The rows below fall into families. The same turns and mirrors carry the whole set onto itself and the rows of a family onto each other. For each named row, which other rows are in its family? Write them in the order they are listed.
These 35 rows form 7 families of 5 rows each.
z415: [-13 -6 22 11 -22 0 2 4 5 3 -16 22 -1 14 15 11 0 -7 10 1 12 24 4 11 -7 -10 -19 11]
z214: [-20 -4 22 8 -19 -10 12 -15 -4 -18 -12 -3 3 3 4 0 14 -21 5 -11 -14 -6 28 -16 0 -2 -11 -10]
z295: [-11 11 40 9 -5 11 12 -12 -21 -8 5 25 34 -2 -17 4 18 16 -3 -4 -5 -2 1 3 12 -16 -20 6]
z427: [-18 3 37 16 0 0 12 -16 -9 -8 6 13 31 10 -23 1 8 10 -2 -7 -4 -5 -2 3 23 -30 -24 7]
z418: [-20 2 16 14 -18 -7 11 -17 8 -24 -8 0 -2 10 3 0 14 -20 8 -12 -8 -13 18 -15 0 -3 -14 -7]
z694: [-18 4 39 16 -20 4 9 15 -2 10 -4 -3 15 4 0 20 -7 7 -5 12 -6 2 21 16 1 -20 -15 -21]
z412: [-16 -7 15 10 0 -9 11 -3 -11 18 -14 0 5 -5 -7 2 13 -18 -18 -26 -1 -11 18 0 17 -15 -28 17]
z458: [-24 6 36 12 -29 2 5 7 -12 7 -1 12 7 12 0 6 5 9 -6 10 -2 -1 12 24 -14 -18 -15 -21]
z929: [-32 -1 16 -1 -15 -5 9 -20 -9 -22 -11 16 0 6 1 -3 18 -11 7 -7 -3 7 17 -9 -11 -1 -19 -2]
z67: [-26 7 31 16 -19 5 13 9 4 15 -9 -1 13 6 -8 9 -6 6 -6 15 -8 -6 15 27 9 -21 -19 -22]
z726: [-17 8 43 12 -7 7 10 -13 -20 4 -8 17 28 -4 -25 3 12 16 2 -5 -13 -1 -4 11 18 -17 -20 5]
z146: [-1 -3 26 23 -14 4 6 5 20 -3 -13 8 1 21 9 18 -3 -8 19 4 10 9 2 5 10 -14 -20 6]
z651: [-23 9 38 19 -14 5 9 7 4 6 2 -2 12 10 -5 19 -7 9 -9 12 -3 -10 14 19 5 -22 -19 -23]
z236: [-22 1 23 8 -2 1 13 -3 -16 20 -12 9 10 -17 -8 8 16 -11 -15 -26 -6 -7 15 2 14 0 -23 22]
z877: [-16 0 25 5 4 5 9 -1 -14 10 -3 17 8 -15 4 13 16 -8 -24 -24 3 -5 15 -3 7 -2 -22 18]
z636: [-12 -11 28 11 2 -9 10 -2 -16 16 -3 -1 13 -8 1 7 11 -15 -19 -22 -1 -4 22 -3 18 -14 -22 23]
z377: [-5 -6 23 17 -15 4 5 1 15 2 -26 8 4 18 4 12 -3 -10 24 7 5 16 3 9 14 -12 -21 0]
z613: [-20 1 31 24 -21 6 0 13 -1 6 -10 -1 11 6 -1 26 1 10 -5 14 -9 -6 11 18 14 -11 -15 -24]
z656: [-12 0 36 10 -5 2 6 -10 -31 0 1 21 23 10 -19 -2 17 14 4 -1 7 3 0 13 5 -22 -26 10]
z942: [-20 1 11 12 -22 -8 4 -8 3 -21 -19 5 2 3 -1 4 22 -14 -3 -20 -17 -11 17 -20 5 -5 -18 -9]
z712: [-15 11 42 16 -20 14 8 9 -7 9 0 14 14 1 5 21 2 10 -11 12 -3 -6 12 22 -1 -6 -11 -20]
z21: [-19 -2 14 17 -4 -3 10 6 -6 12 -6 5 14 -12 -6 11 18 -6 -24 -21 -9 -7 18 -3 25 -12 -26 20]
z397: [-20 5 26 2 -17 1 5 -15 -3 -21 -13 17 0 -1 11 5 19 -14 -4 -16 -9 -3 16 -14 -8 6 -10 -11]
z921: [4 -9 21 22 -20 2 -5 9 10 -6 -26 10 1 15 10 19 6 -6 17 -5 2 11 0 -4 16 -9 -19 3]
z584: [-20 10 43 13 -23 12 5 9 -5 13 -16 5 10 2 -4 20 -2 10 -2 7 -9 0 7 23 1 -12 -14 -25]
z388: [4 -2 33 14 -18 11 0 0 5 -4 -18 27 4 11 17 17 4 -5 13 0 6 16 -4 4 3 -3 -11 5]
z635: [-18 3 30 19 -10 4 10 -8 -12 -8 -3 14 35 1 -24 6 14 16 0 2 -13 -2 -1 6 29 -22 -20 3]
z499: [-26 -6 19 4 4 -3 7 -2 -24 14 0 7 4 -5 -1 7 15 -10 -15 -13 7 -6 25 8 0 -3 -27 15]
z266: [-14 0 43 10 -8 -3 12 -12 -19 -8 2 11 37 3 -22 -1 9 13 0 -2 -11 2 7 0 17 -31 -21 0]
z891: [-16 5 30 12 -6 -2 14 -12 -11 -1 -6 12 30 6 -32 -10 11 10 -2 -8 -10 -4 2 8 20 -32 -26 3]
z558: [-24 -1 14 7 -16 -9 7 -14 1 -14 -24 -2 -3 10 -2 -3 13 -22 9 -11 -12 -9 20 -11 1 -3 -18 -14]
z294: [-20 -5 21 16 2 -8 12 -5 -5 12 1 0 6 -3 1 9 11 -18 -23 -22 1 -16 18 0 17 -11 -23 20]
z893: [-3 -1 30 13 -23 8 4 4 10 2 -31 17 -2 8 7 15 1 -6 22 -5 0 18 -1 2 2 -3 -19 1]
z604: [3 -9 28 17 -19 2 6 2 8 -5 -18 8 6 15 10 12 -1 -8 25 4 5 20 8 -4 9 -12 -16 6]
z638: [-23 7 18 4 -22 -1 11 -14 -2 -14 -25 11 -1 -4 -2 1 19 -17 7 -21 -14 -3 17 -14 -4 6 -15 -5]

The rest of the family of z499: z415, z458, z929, z656
The rest of the family of z214: z694, z636, z266, z604
The rest of the family of z891: z412, z67, z377, z558
The rest of the family of z942: z613, z21, z921, z635
The rest of the family of z726: z236, z584, z893, z638

